rotation ticks, each row followed by its count of ticks:
The counts run from 0 to 151.
[ 1.23 -0.77 -0.08  1.17 -0.30  1.23  1.57  1.20  0.95  1.30  0.87  1.02
 -1.01 -0.62  2.81 -1.57 -1.27 -3.13 -1.19  2.01 -1.38  1.15  0.92  2.44
 -0.34 -0.16  2.70  2.94  1.04 -1.44 -0.96  1.01  1.16  0.56  0.90  3.48
 -2.40  1.62  1.44 -2.47 -1.93  0.99  4.19  1.17  1.48 -0.65  2.75 -1.14
 -2.10] : 36
[-0.90  0.97 -0.59  3.91  0.21 -0.34  1.41 -1.56  1.27  0.64  0.99  0.49
 -1.65  2.53 -1.43 -0.19  0.27  2.23 -3.09 -1.93 -0.68 -3.34 -1.24 -3.11
 -0.52  0.15  0.55 -0.27  0.60  2.34 -1.68  1.27  1.92  3.09  0.62 -1.01
 -0.14  0.46  1.49  0.82  1.17 -0.51 -0.88 -3.76 -1.75 -2.86 -0.84  0.98
 -2.22] : 59
[-2.25  0.56  1.36  2.20 -1.80  1.29  1.66 -0.27  1.11  2.83  0.51  4.59
  2.71  2.59  1.83 -1.84  1.71 -0.25  0.33  2.49 -1.54 -2.17 -0.66  0.78
  1.03  0.69 -0.47 -0.51  0.11  0.20  0.62  0.65  0.95  0.90  0.15  0.81
 -2.67  2.03  1.95  0.29 -0.24  0.86  1.33 -1.38  1.09 -5.72  1.21 -0.77
 -2.04] : 77
[-2.07  0.81  1.86  2.66  2.30  0.33  0.16 -0.76  0.81  2.05 -0.61  1.33
 -0.91  3.29  3.40  2.49  0.15  0.37 -0.25  0.77 -1.44 -4.06 -0.26 -2.39
  0.61 -3.15  1.86  0.28 -0.73  2.19  0.25  0.58 -1.22  3.48  2.81  1.29
 -1.98  0.88  0.65  3.19  0.46  1.45  3.35 -0.85  0.70 -1.80 -2.14 -0.99
 -0.76] : 146
[-1.55  1.61  0.33  3.56 -3.49 -0.06  1.85 -0.31 -0.45  2.50 -0.17  0.22
 -0.11  0.05 -0.53 -1.69 -2.80  3.33 -3.58  1.63  2.01 -0.56 -0.20 -1.81
  1.12  0.15  2.42 -1.94 -2.12  0.68 -0.96  1.50  2.71  1.15 -1.36 -0.99
 -0.87 -0.22  5.50  1.19  1.22  1.14 -0.62 -0.53  0.47 -4.07  0.96 -0.71
 -1.75] : 127
[ 0.51 -0.87  0.65 -1.03  1.51 -1.39  3.09  0.09  0.35 -0.80 -1.16 -0.05
 -1.93  2.96  2.82  2.47 -0.29  1.15  0.80  1.32  0.37 -2.98  1.44 -1.71
 -2.12 -1.26  0.10  1.51 -3.27  1.29  0.56  3.42 -1.49  2.56  2.34  0.52
  0.17  2.70 -0.57  1.26 -0.85  3.41  1.14 -3.07  1.08 -0.88 -1.12 -1.58
 -1.66] : 49
[-0.86 -1.08  2.29 -0.42  0.76  0.22  1.73  1.30 -0.01  3.00 -0.51  0.74
  1.30  1.98  1.90 -0.87 -2.47 -0.04 -0.38  2.34  2.21 -2.79 -1.80  0.15
 -0.43 -0.80 -1.91 -1.30 -3.59 -0.33  2.70  3.86  1.93  0.68  1.45  0.46
 -1.45  0.68  2.27 -0.22 -2.04  2.18  1.60 -0.42  0.32 -4.10 -1.22 -1.25
 -1.18] : 79
[ 0.77 -0.53  1.17  2.52  0.71  2.63 -0.69  2.34 -0.44 -0.80  1.85  1.28
 -0.28 -1.89  0.69  0.57 -1.31  0.58 -1.65 -0.89  2.25 -0.63  0.17  3.98
 -1.37 -0.38 -1.05  0.46 -1.41  3.64  2.45  1.41  4.32 -0.17 -0.78  0.69
 -2.59  0.05 -0.86  0.55 -1.39  3.46 -1.00 -1.58  0.44 -0.06 -2.78 -2.61
 -1.53] : 120
[-0.33 -1.63 -0.15  2.43  0.65  0.94 -0.18  1.14  0.06 -0.22  0.77  0.78
 -0.44  0.43  0.39 -0.10 -0.51  1.26 -2.26  1.58  1.63 -0.88 -0.78 -1.63
 -1.21 -2.70 -2.28 -0.29 -4.62  1.93 -0.16  3.26  3.02  1.35 -1.56  0.39
  0.27 -3.82 -1.18  1.53  0.15  0.46  0.14 -3.61 -3.38 -0.41 -4.41 -0.27
 -0.38] : 12
[ 1.99 -0.33 -1.59  1.03  1.50  0.96  0.41  1.74  1.37  0.24  1.18  2.63
 -1.39 -1.62  0.78  0.26  4.51  1.96 -0.33  1.09 -1.24  2.90  1.48  1.15
 -1.25 -0.29  1.20  3.49  1.90  1.52 -3.07 -1.41  0.32  4.09  1.94  1.46
 -3.39 -0.11 -2.31 -1.89 -1.12  1.48  1.22 -3.58 -1.13  1.16 -0.36 -1.40
 -0.93] : 103
[-2.13 -0.69  0.55  5.35  0.75  1.18  0.07 -1.06  0.04  0.15  1.79  2.64
  1.24  3.79  2.00  0.44 -0.19 -0.81 -1.21  2.40 -2.81 -2.72 -1.44 -3.09
  0.53 -3.90  2.73  1.73 -1.30  1.98 -1.04  0.91 -0.29  1.84  0.65  1.28
  0.12 -0.96 -1.51  1.00  0.17  0.51  1.73 -2.28 -0.13 -1.32 -0.05  0.91
 -1.12] : 8
[-1.58  1.72  0.04  2.97 -2.27 -0.18  0.18 -0.41 -1.57  2.94 -1.10  1.27
 -0.40  1.07 -1.83 -1.74  0.61  3.23 -2.01  0.81  2.70 -0.56 -0.09  0.17
  0.88  0.27 -0.73 -1.69  0.44  1.97  0.54  1.30  1.83  1.12 -0.39 -0.67
 -4.06  0.84  4.69  3.56  1.69  0.76 -0.46 -0.73  0.99 -4.75 -0.15 -1.41
 -1.24] : 128
[ 1.17  1.01  0.61 -0.05  1.90 -0.07  2.56 -1.04 -1.33  1.69  1.15  0.17
 -1.67  1.87  1.34 -1.37 -0.97  0.52 -0.46  3.83 -3.44  0.72 -1.15 -2.98
  1.07 -1.07  1.87  1.56 -1.93 -1.56 -1.39  2.79 -0.35  3.15  3.53  0.69
  1.50 -0.82  2.73  0.89  0.92  0.77  4.26 -1.49 -4.12 -1.39  0.87  0.60
 -0.62] : 96
[ 0.10 -3.48  1.11  1.85 -0.95  2.38  0.91 -0.44  2.16 -2.70  3.64  0.91
 -1.63  2.05  2.25 -1.65 -1.98  1.49 -2.52  3.58 -1.00  0.84 -1.40 -0.93
 -0.07 -1.80  0.55 -0.39 -1.83  0.63 -1.69  1.06  2.78 -0.38 -1.28 -0.01
  2.75  0.46  1.62 -1.45 -1.40  1.89  0.72 -3.62 -2.20 -0.78  1.84 -0.68
 -1.11] : 67
[-0.48 -0.95  0.02  0.14  0.16  0.62  0.00  1.56  1.56  1.09 -1.59 -0.58
 -3.99 -0.58  1.39  0.62 -1.84  1.82 -2.64  1.94  3.57 -0.57 -0.05  2.20
 -2.28  1.01 -2.69 -1.37  1.86  2.82  2.79  2.10  1.65  1.02  2.43  0.87
 -4.10  1.96  3.06  1.76 -1.08  0.32 -0.74 -1.25  0.09 -2.81 -2.34 -1.83
 -0.56] : 31
[ 2.90  1.37 -0.14  0.54  3.55  0.94 -0.58  1.44 -0.58 -0.83  0.33  0.25
 -1.25 -1.09 -0.09  0.79 -0.88  0.31 -0.34 -1.61 -1.37  1.12  1.22 -2.02
 -0.70  0.70 -0.82  3.03 -2.84  1.15 -0.67  2.17  1.47  3.34  0.34  2.18
 -1.93  0.32 -2.34 -2.62  0.73  5.27 -1.21 -3.35 -1.11  1.53 -2.49 -2.05
 -1.10] : 52
[-0.03  1.95 -1.76 -0.39 -1.97 -1.10  1.41  0.13  2.01 -0.08  0.59  0.38
 -3.30 -1.27  3.49  1.24 -3.73 -0.60  0.24  1.80 -0.20  0.94  1.83  0.42
  0.91  0.58  2.80 -0.04 -0.24  0.63 -1.21  1.24  0.91 -0.68  2.38  2.30
 -4.18  0.05  1.67  2.20  1.78  3.30 -1.02 -1.34 -0.75 -1.94  1.37 -3.01
 -1.02] : 86
[-0.48  1.20  0.77  1.86  2.43  1.92  1.15 -1.49  0.35  0.59  1.71  1.37
 -0.34  4.20  1.68  0.04  2.32 -1.03 -0.71  2.05 -2.88 -2.45 -1.51  0.23
  0.60 -1.07 -2.00  0.40 -1.41  0.90  0.91  3.49  0.36  3.29  0.06 -1.21
  1.37  0.35  1.53  0.68  0.02  1.22  2.98 -3.13 -3.48 -1.20 -2.69 -1.71
 -1.03] : 10
[ 2.68  0.91  0.00  2.34  2.78  0.03  2.98  1.52 -3.64  3.22  0.57 -0.15
  0.72 -1.24 -1.32 -1.45 -0.26 -1.58 -2.00 -2.18 -1.04 -0.20  0.21 -1.13
 -0.24 -0.54  2.02  3.27 -1.04 -0.50 -0.78  1.56  1.92  4.32  2.27  2.55
 -1.99  0.01  0.11 -0.49 -0.56  0.25  3.75  2.01  0.49 -0.03 -0.59  0.78
 -2.79] : 92
[-0.91  1.34 -0.36  3.12 -0.26  1.55  1.02  0.59  0.49  1.97  0.13  2.81
  1.96 -2.74  2.20 -1.23  0.16  0.67 -0.57 -0.60 -0.45  1.32 -2.83  3.24
  0.55  0.70  1.08  0.93 -0.46 -1.66 -3.26 -2.96  2.97  0.44  2.25 -0.16
 -3.44  0.67  2.57 -2.32 -4.01  1.44  0.58  0.13 -0.97 -2.67 -0.34 -1.05
 -1.78] : 74
[-0.25  0.51 -1.96  2.73 -0.32  2.65 -1.83  0.48  0.87  2.98  0.17  1.97
  1.07 -3.26  0.50 -1.61  3.27  1.98 -1.90 -0.60  0.79  1.61 -0.94  3.86
  0.42 -0.47 -0.75 -0.08  0.79 -0.64 -2.20 -2.69  3.86  1.32 -1.00  0.79
 -5.71  0.62  1.35 -1.06 -1.37  1.21  0.36 -0.42 -1.02 -2.11 -0.63 -1.90
 -0.40] : 73
[ 0.28 -2.56 -3.89  0.55 -1.43  1.15  0.61  0.23 -1.01 -1.17  1.24  2.34
 -1.03 -0.36  3.69 -0.98  0.13  3.48 -0.79  0.62  2.24  1.03 -1.20  0.93
 -1.29 -3.45  1.62  0.80 -1.39 -0.14 -4.27 -0.43  3.44 -0.07  0.01 -0.67
 -1.06 -1.04 -1.54  0.67 -1.48  1.80 -0.93 -3.59 -3.56 -0.62  1.63 -1.20
 -1.18] : 16
[ 2.37  0.01 -3.78  0.36  3.46 -1.21 -2.46  1.25 -2.25 -0.03 -1.51 -0.35
 -1.05 -0.54  1.20  0.01 -1.97 -0.86 -2.83 -0.42  1.61  1.15 -0.21 -0.80
 -0.87 -1.76 -0.84  3.89 -3.19  0.46 -1.55  2.41  0.31  2.29  0.93  1.70
 -1.97 -0.85 -2.03 -2.69 -0.05  4.26  0.58 -2.20 -1.93  2.30 -1.44 -0.12
 -1.14] : 53
[ 1.19 -1.12 -0.48  1.09 -0.22  2.04  0.93  3.40  0.84  2.03  1.21  1.69
 -1.14 -2.79  2.30 -1.25 -1.82 -1.58 -1.15  1.63  0.13  0.95  0.91  2.68
 -0.87 -1.50  2.17  1.55  1.61  1.17  1.11  0.36  0.93  0.22  2.45  4.10
 -5.03  0.58 -0.57 -0.50 -1.61  2.06  2.44  0.54  1.17 -0.56  0.72 -2.17
 -0.84] : 35
[ 2.38  1.07  0.06  1.20  2.43  0.19 -0.18 -1.36 -4.13  2.56  1.21  1.17
 -1.81  1.65  0.97 -1.25 -0.32 -1.06 -0.18  3.98 -2.41  1.59 -0.83 -0.53
  2.07 -1.95  0.92  2.08  0.80 -0.41  0.04  1.30 -1.05  1.65  1.78  1.30
 -1.72 -0.53  1.84  2.10  1.89  1.26  4.16 -1.36 -3.06 -0.91  1.36  0.39
 -0.43] : 95
[ 1.07  1.65 -0.46  0.94  2.29 -2.02 -0.89  1.06  4.24  0.54 -1.40 -1.60
 -4.86  1.24  1.43  0.76 -0.76  2.21 -2.02  0.59  0.93 -1.65  2.06 -1.80
 -0.95 -0.30  0.32 -1.68 -0.24  2.20 -0.97  1.06 -0.24  2.75  0.79  2.06
 -3.28 -1.58  0.56  0.09  1.16  3.38  0.72 -2.68 -0.35  0.43 -2.93 -2.53
 -0.20] : 1
[-0.22 -0.84 -1.93 -1.83 -1.37  0.81  3.16  0.61  1.44 -0.20  2.06  1.78
 -2.58 -2.41  1.09 -0.47 -2.62  0.08  0.20  0.77 -1.13  2.27  1.13  0.00
  0.44  1.30  1.99  1.06 -1.83 -1.21 -2.04  0.97  2.73 -0.33  0.99  3.22
 -4.29  0.12  0.98  1.49  2.34  0.97 -0.87 -1.20 -2.93 -2.37  2.83 -2.24
 -0.51] : 85
[ 2.11  0.84  0.07 -0.24  2.03 -0.76 -0.13  1.45  2.59  1.06 -2.40 -1.34
 -3.73 -0.61  0.70  0.00 -3.14 -0.49 -3.72  2.60  0.10  0.77  1.17 -1.24
 -0.96  2.33 -0.73 -0.63 -3.30  1.41  0.33  2.83  0.26  1.56  1.03  2.26
 -2.32  0.26  2.48 -1.84 -0.12  3.52  1.21 -1.55  0.34  0.16 -1.90 -2.70
 -0.91] : 138
[ 0.85 -0.49 -0.06  2.24  3.21  2.06 -1.06  1.71 -2.93  0.00  0.25  1.65
 -1.62 -0.26  1.15  1.55  0.95 -1.70 -0.65  3.00 -0.02  0.49 -0.90 -0.78
 -1.53 -2.51 -2.47  2.86 -3.16  2.69  1.29  2.90  0.43  2.12  1.47  2.34
 -2.03 -0.85 -2.51  1.77  0.33  0.76  1.73 -2.06 -1.88  1.19 -4.11 -0.19
 -0.52] : 150
[ 3.45 -1.12 -4.53  1.29  3.08 -0.13 -0.62 -0.60 -1.83  0.13 -0.32  1.61
 -0.68  0.35 -0.25 -1.99 -0.22 -1.37 -2.61 -1.41  0.63  0.97 -0.78 -1.13
  0.17 -2.31  0.18  3.79 -1.51 -0.60 -3.92  0.34  0.87  0.99 -1.36  1.87
 -1.90 -0.24 -1.86 -2.45  1.78  1.94  1.64 -1.35 -3.34  0.32  1.05  0.68
 -1.61] : 54
[ 0.15 -0.62 -1.57 -1.29  0.21 -1.73  2.27  0.45  0.29  1.78  0.98  0.93
 -1.28  1.78  1.31 -3.74 -2.42  1.03 -1.90  3.31  0.42 -1.69 -2.51  1.66
  0.47  0.81 -1.25 -2.26  1.14 -1.51 -0.02  1.37  2.59 -0.56  1.62 -1.34
 -1.06 -1.42  3.73  1.09  0.03 -0.28  1.38 -1.13 -4.61 -4.47  3.35 -0.28
 -1.29] : 28
[ 1.11 -0.92 -1.52  2.42  0.19  2.56  1.26  0.48 -2.14 -0.68  1.29  0.95
  0.81 -1.17  0.80 -2.30 -1.70 -2.77 -3.36 -0.09 -0.07  1.21 -0.75  2.94
 -0.95 -0.35  0.60  4.04 -2.73 -0.33 -0.84  1.53  4.38 -0.76 -2.13  0.92
 -0.56  1.52  0.96 -2.85 -1.77  1.58 -0.36 -0.61 -1.31 -0.51  0.96 -1.50
 -2.51] : 122
[ 2.02 -3.76 -1.42  0.85  1.56  0.99  1.48  1.99  1.20 -0.02  1.22  1.61
 -2.37 -1.51  0.11 -0.06  4.13  4.05  0.22  0.44  1.58  1.18  1.41 -1.42
 -1.36 -2.85  0.06  0.51  0.05  1.61 -2.57 -0.65  0.17  3.64  1.56  1.89
 -3.41 -1.11 -2.90 -0.31 -0.70 -0.14  1.24 -2.54 -1.01  0.46 -0.79  0.51
  0.59] : 102
[-0.30 -0.55 -1.59  2.50 -0.28  0.33 -0.14  1.10 -1.11  3.30 -2.94  0.19
  0.00 -0.91 -0.45 -0.49  0.22  0.11 -2.80  0.84  2.11  1.39  0.75 -3.48
 -0.32 -1.81 -0.51 -0.15 -4.89  1.44 -1.27  1.08  0.66  2.63 -0.70  2.47
 -3.36 -2.15  2.67  1.76  2.37 -0.96  1.70  1.23  0.79 -2.04 -3.19 -0.18
  0.50] : 42
[ 2.56 -2.66  0.17 -1.61  2.52 -0.32  2.90  1.24 -0.44 -0.12  0.20  0.52
 -0.78  3.27  0.39 -0.10  0.54  1.56 -0.15 -0.54  0.95 -2.60  1.59 -1.71
 -1.64 -1.55 -1.21  1.17 -3.70  0.63  0.28  4.15  0.01  3.18 -1.54  2.86
 -0.82  1.33 -2.30  1.17 -0.03  2.67  2.15 -2.98  0.64 -0.47 -1.04 -1.64
 -1.97] : 50
[-0.05  3.66 -2.01  2.86  2.16 -2.68 -0.82 -1.70  0.88  0.77  0.32  0.48
 -2.12  3.26  1.98 -0.61 -1.13  1.48 -1.08  0.07  0.19 -1.66 -1.73 -0.72
  1.33 -1.94  2.45 -1.17  1.65 -0.22 -2.44  0.30  0.22  1.56  1.51 -1.11
 -0.72 -1.47  0.24  0.07  1.62  3.81  1.51 -2.35 -4.12 -1.07  0.22 -0.79
 -1.60] : 57
[-0.31 -2.00  0.49  2.58 -0.52  1.22  2.74 -0.42  1.58  0.95  0.28  0.96
 -0.28  0.91  2.00 -1.24 -3.53 -1.89 -3.00  2.09 -2.44  0.55  0.30 -0.89
 -0.07 -0.63  3.26  1.73 -2.26 -0.57 -1.54  0.75  1.28  0.75 -0.41  3.58
 -0.22  1.94  3.17 -1.38 -1.01  1.70  2.76  1.51  2.32 -1.46  2.56 -1.12
 -1.50] : 37
[ 1.01 -0.12 -1.47  2.46  1.23 -0.72  1.75  0.75  2.05 -0.88  0.46  1.30
 -0.93 -0.21  3.09  0.85  1.06  0.45 -0.02  0.55 -1.25  1.24 -1.12 -0.33
 -2.14 -0.98  2.31  3.89  1.04  0.86 -3.81 -0.71  0.21  2.41  4.25 -0.35
 -1.22  1.71 -1.78 -4.03 -3.69  2.82  1.25 -3.17 -0.18  0.61  0.36  0.13
 -1.55] : 104
[-0.21 -0.71  1.18  1.25  3.04  0.30  2.92  0.48  0.44  2.09 -0.26  0.65
  0.13  3.59  1.94  0.83  1.34 -0.09 -0.20  0.91 -1.96 -4.30 -0.12 -0.68
  0.14 -2.75  0.12  0.74 -1.31  0.55  1.10  2.47 -0.43  4.24  1.52  1.21
 -0.07  0.21 -0.18  2.34 -1.54  0.35  4.52 -0.54 -1.25 -2.05 -3.04 -0.75
 -1.11] : 147
